Each path below is one point turned by a fixed rotation once a step. After each direction that follows a path, write how fast that rotation turns it, in deg/step (0 if it stays still).
Each turn is a multiple of 5 degrees from 10 to 175, or 0.
Each row of a path follows its step; steps can be skipped.
path 1
step 1: [-11  24  32  21  -9   5  12   4  29   9  20  -1 -27   2  -7  -1 -20 -25
   4   6  -8  17  -5   6   9  12 -11   4   7 -30  -7  13  -2   9   5]
step 2: [  9  -5  13   3 -17  -2 -17   8   2  22 -17   8 -30 -14   9   4  26   2
  20  -7 -15   5 -38  20  -2  -9  -9  -1  10  -5  -7  -8  12 -14 -26]
step 3: [ -1  16   3  -1  10 -21   7 -18   7  -9   4   0 -15  -5   1  12 -22 -17
  35   3  22 -10 -23 -14  -8 -12  31  -3 -10 -10 -13  22   9 -16 -18]
step 5: [ 16  13   9 -14 -18   5 -20  15  13 -11  31  14   7 -11  21  -6   0   4
  26 -11 -22  -6  -4  11  -2  -5  16 -13  -1  11 -23  21 -21   7 -16]
step 6: [  2  22 -12  50   9  -5  -6 -31  -7  -1  18   4  10  -1  19  -3  10  -3
   7  -9   0  -9  -5  -4 -18  -2  -2 -15  -7  19  -5 -16   5  -6 -26]
step 8: [ 22  33  26  21 -29  18 -18  -8   7  -3  -5 -10   2   1 -10  14  25   2
  -5  -3  -2 -17   0   9  -8  -8  -5   3  33  -5 -21   3   2  11   0]
step 9: [ 14   5  10  46 -21  -9   8 -11  19   9   3  -3  -4 -14  -8 -10 -15  -8
  25   9 -18   4 -20   2   8   5  -6   4 -28 -23   5  14  10  10   0]
step 10: [ -7   4   2   2 -12 -12   3 -24   1  23  -9   1 -13 -19  -4   3  10  -2
  20 -18  12  31 -22  10 -15   6   4  23  35 -15  -6 -13   2 -17 -13]
step 12: [ -3  -5   1  19  -4  20 -18  -2  13  -1  -1  20 -13 -21  -9  11   9 -17
  -3   1  -8  -2 -26  11   0  -1  27  22 -18  22   0  -6  -6   4 -42]
[  8   3   0  12  -2   3   3   0   2  -3   3  -2  -3  -6   1  -1  -1  11
  -7   6   3  -1   8   3  -2  -3 -14  -3   9  -5   6   4   3   0   5] => 45
[ -9  -8  -6   9  -2   0   2   4   3   0   6   1  -6   1   0  -1   3  -7
  -3   3  -7   1   6   4   8   3  -6   6 -12   0   1  -7  13   2  -2] => 140
[ -5  -6   0  -3   2   2   1  -2  -4  -4   8   6 -13  -1  10   3   0   9
   1   5   8  -5   3   0   0  -2   0   0  -6  11  -5   6  -8  -3  -5] => 40
[ -7  -9  -5  -1   1  -8  -2  -9  -5   2  -1  -6  -1  -5   3   6  -7  -2
   3  -6  -1   0   1   6  -7 -14  -4 -10   0  -5  -1  -7   1  -4   2] => 95
[ -7   0   5  -8 -10  12 -10   5  -2  -3  -1  -7  -5   5   8  -4   5  -2
   2   2  -4  -5   2   4   5   2  -2 -10   9  -5   1  -1   1   4  -1] => 115
path 2
step 0: [-21  -5   1   9  12   9 -29 -11 -21  11  16 -25  -3  17   2 -23  -9   5
  -3   7 -11  -7  16 -12 -12  36   6   3 -13  -3 -14 -14  27  26  19]
step 3: [  0   0  -9 -26  17  -7 -14  15  -7 -10  11 -20   2  10 -25  28 -21   8
  13  -7   6  15  -9  17  34 -20  -3   5  -4 -31   0  14  -7  -2 -23]
step 4: [ 24  12  -7 -25  13  -5 -21  15   4  18  16   9 -26  -9  13  19  12  -8
 -17 -13 -26  15 -12   1  11 -14  -9 -11 -29  -1  16 -13  26   1  -6]
step 5: [ 15  -1  20  15  -1  18   2 -15 -10  16 -22 -31 -35  -3  17   0   0  -4
  -3 -22  13  16  -8 -19  16  10  -1  -9 -12  -3  -2  -3  32 -21  17]
step 6: [  7  -4  31  35  11   8  -3  10 -15  -7  25  10 -11 -25  -4 -23  -5  21
   8  22  16  -4 -16 -29  -9 -14   1 -11  14  -4   2  -4  11 -22   9]
step 7: [ -8 -23  18  14   9  13  -6 -19 -13   6 -15  16  24   8   1   3  11  23
  -5  22   4 -18 -35 -13 -15 -15 -14   4 -25  -2 -10  18 -17   5 -21]
step 9: [ -1   5  -7 -19 -23   4   8  -4  -2  12  14  26 -19   3  23  15 -10 -14
  24  -9 -20 -14  25  -7   1  -9   7  21 -18 -24  23  28  -7  -9   9]
step 10: [  2  13 -14  -5   0  -5   9   8 -16  24 -16  -5   6  18  18 -13  -7 -11
  28  -7   8  11   6  18 -11 -11   3 -12   6  26  35  17  22 -33  -1]
step 12: [ 16   9  -8  28 -27  -9 -17   4 -14 -11 -25  -1  -1  23  -9  -1  -8  21
 -11  -1   9  -9   5 -15 -31  -1  28   8   5  -6 -27 -11   2  10 -25]
[-4  0  0 -8  7 -9  6  1 10  5 -3 -1 -2 -6 -9 -3 -1  2 -3 -5 -5  0  8  0
  3 -3  1  7 -3 -2  7 15 -3 -2 -6] => 60
[-2  2  0 -9 -2  2  0 -4 -4  3 12 -5  7  1  3  1 19  1  8 -5  6  3  0 -6
 -2 -1  0  9  6  1 -2  3 -4  3 -3] => 55
[  3   0   6  -4   5  -2 -10   1   7  -6   4  -9  -4  -6  -2   7   0   8
  -1  -3  -3   5  -7   1   5   3 -15  -3   2  -3  -7   3   7   2   4] => 25
[ -8  -2   2   6  -2  -2  -5   8  11  -1   6   3  -7  -1  -8   6   0  -4
  10   2   6  -2   1  -4  -4  -7   1   6  -1  -8   6 -10   0   3   2] => 135
[-3 -2  1 13  4  0  1 -5  4 -8  5  7  2  4 -1 -2  1  2  4 -4  5  5 -9  6
  4  0  2 -1  8  8  9 11 -2 -7  6] => 85
path 3
step 1: [ -1   7 -14  -2   7  -5  -1  -3   8  -2  -5 -15  17  -2   7  13 -20   0
 -11  -2 -11  40   0 -10 -12 -45 -19  16   0 -12   0  15  -1  -9   5]
step 2: [ 23  -3 -21  -1  14 -12   5  -9  -4   9 -15 -16  27 -13  -4 -23 -25 -15
   0   1  -4  -9  19   1 -13 -29  -9  -1  -6   9 -16   2  -8 -21   4]
step 3: [ -9 -13   0  23   8 -12  -8 -10  -8  -9  -4 -25  24  -5  13 -18 -20  13
   8  22 -11   4  37  -2  -6  -2  -1  -9  22  17   1 -15   5  -3   2]
step 4: [-13   9 -22   7  -7   3   0  20   9 -10  23 -27  -1  -6  -1 -17 -17  10
   5  -3  -9  18  27   0   9   1  23 -13   9   4  -8  -1   0  -3  34]
step 6: [ 17   1 -27  -3   0  10 -13  -4  11  10  -1 -17  24   5  -8  14  -1   0
   2  10   9  -6 -22 -10  -8  -2  -2 -29  18  23 -25  -4  21 -16   7]
step 7: [ -9  21 -20 -14  10   2  13   7  -5   8  -1  -6  21  -1  23   3   5 -15
  -5  23 -14  12   0 -24   8   3 -12 -17  23  19   2 -15  26   9  -3]
step 8: [-12   8  -5 -16   6   8  38  21  -6   7  -6 -10  -8   0 -16 -18   6  -2
  -1  15  -8  21   3 -21  -3 -24  14   7  22   4 -23  -7  17  -5   0]
step 9: [  1  -6  -9  17  11  15  12 -18  -1  12  -3  -2 -11  -9   2  -9 -13  -4
   8  -4 -30  10 -17 -10   6 -26  10  16  39   7 -18  13  -6  -4  -9]
step 12: [ -6   1   7  -6 -17 -22  -7  -6  19   5   2 -18   2   7  -4 -14 -10   0
  -9  19 -20 -13  31  -2  -5 -13   7   6   3  21 -43  -3   5   4   1]
[  6   7   2  -2   0  -5  -4   4   3   5   2   5  -1  -2 -14 -11   1   3
  -4   3  12   2   0   3 -10  -1   3  -4   1  -2  -9   0   1   6   7] => 175
[  5  -1 -10   0  -7  -3  -3  -2  -5   5   3   8   4  13  -4   3  -5  -6
  11   3  -3   6  -3   9  -3  -2  -2  -2  -4  -2   4   9   5   0  -3] => 80
[ 1  6 -5  4 -5  5  6 -3 -1 -6 -4  5 -5  1  1  9 11 -4  5 -6  5  1 -1 -9
 -1 -1 -7 -6 -2  2 -9 -5 11  7  3] => 45
[  0  -1   8   5  -7 -10   7  14   0  -8   1   7  -1   1  -2  -3   0  -2
  10  -2 -10   0   2  -1  -2   4   3   6   9   6   1  -3   1  -1   5] => 80
[ -8  -3   1   4  -7   4   9   1   0   8  -9  -1   1   5   2 -13  -2   2
  -4   7  -6  -4   7  -1  -3   4   3  -7  -9   1   3  -3   8   7  -4] => 80
[ -2   0   5   3   7   8   3   1 -12   4  -3  10   1  -2   0  -5 -11  -4
   5  -4  10  10   5  -8   0  -5  -2   2  -1   6   0  -2  -5  -4  -5] => 55
[  4  -3   6   1  -6   0  -1 -10   6   0  -8  -2   9  -1  -5   1   3  -4
   2  -2  -2   8  16   0   5   7  -4   1  -3  -3  -3   5  -7  -2  10] => 35
path 4
step 0: [ 10  11 -15  14  14  -6 -10  -9   6  30  26  -3  12   2 -24   5 -32   2
  -5  25 -19   3   8   1 -17   2  -8   4   2  32 -23  11 -29   1   4]
step 2: [  7 -18  10 -29  22  -5  10   4 -14   2  17 -17  -2 -21 -36  -4   1   0
  10 -10  -6  17   5   6   6  20   5  -7   5   6  -2 -39  -5  13  35]
step 5: [-19   3   9  -7  11  -5  -4 -20 -23   6 -13   1 -23   2 -14   1  16 -15
  16  14 -13 -18  13  16 -17 -15  35   0 -27 -10  17 -31  -4 -16 -13]
step 6: [-25 -11  11  33   0  -6  -3   3 -15   5 -12   7  11 -17 -11  14 -11  -5
  28  -6   1 -14 -23  15  -2  -6   1 -11   4  10  38   7  -9 -38  -1]
step 8: [  6   0   6  -8   2 -11  -4 -20  11  -2 -27 -18  17 -20 -16  -3  -6   0
 -10  13  33 -46 -30   7 -12 -13   3  15  14 -10   0 -10  13  12  -4]
step 9: [ -5   2 -31  -1  11  -5   9 -17   9  25   2  -6  11 -23 -15 -11  16  10
 -12 -16  29   6 -27  -7  24 -16 -13  13  -7  15  -8  -5  -3 -23 -26]
step 10: [ 20 -23 -16  10 -16  -8  12 -10  21   6 -20  -7   9  -1  17 -16  12 -24
  -7 -21   7   3   8 -34  17 -13  12  27  -6  12  12  -3  25  -6  15]
step 11: [ 20 -25 -15  11 -16  11  25 -17   5 -13  26 -12 -15  -8   9  -9  14  12
  -7   8 -11 -17   9  22  16 -19 -22  18  10  -3  12 -22  22   3   4]
step 12: [  9 -12   1  14 -19  13   6  -4  -7   7 -14  16 -12   1  -7 -31   7 -16
  -3  11 -33  -5   7  11  29  -4 -20  28  10   2 -20  24 -13  -4 -29]
[ -5  -2   5  -7   3 -10   4  -8   2 -10   4  -4   0   1  -1  -1  -2 -13
  -9  -5  -5   2   0   3  -1 -11   9  -3  -1   2  -3   4   1   6   6] => 130
[  1   3   6   5  -6   1   3  -5 -13  -5  -2   3 -13   7   3   2   2  -4
   4  -2  -6   4   3   3   6   0  -2   0   1  -5  13  -1  -5   6  -9] => 45
[-1 -1  5  8 -4  0  2  7 -4  9 -2 -3  2  4 10 -4 -2 -7 -3 -5  3  9 -5 -6
 -3 -7 -7 -5 -1 11 -5  7 -7 -4 -3] => 120
[ 3  2  4 -4 -2 -2  2  0  1  8  8  0  3 12  0  4 -4  1  2  3 -4 -4  6 -3
 17 -3 -2  3 10  6 -6  1  8  2 -2] => 25
[-13  -1   5   5   5   4   1  10  -5   6   2   0   2   1  -8   7  -1  -7
  -9   9  -2   3  -2  -7   2   0  -3  -3  -6  -9   3  -5   7   3   2] => 25
[  1 -14   9   4  -3  -8  -3  -9  -1   5  -9   8   3  -4  -6   1  -7   3
   4  -1  -1   5   0  -5  -5   4  -4   2   8  -1   0   5   4   6   6] => 170
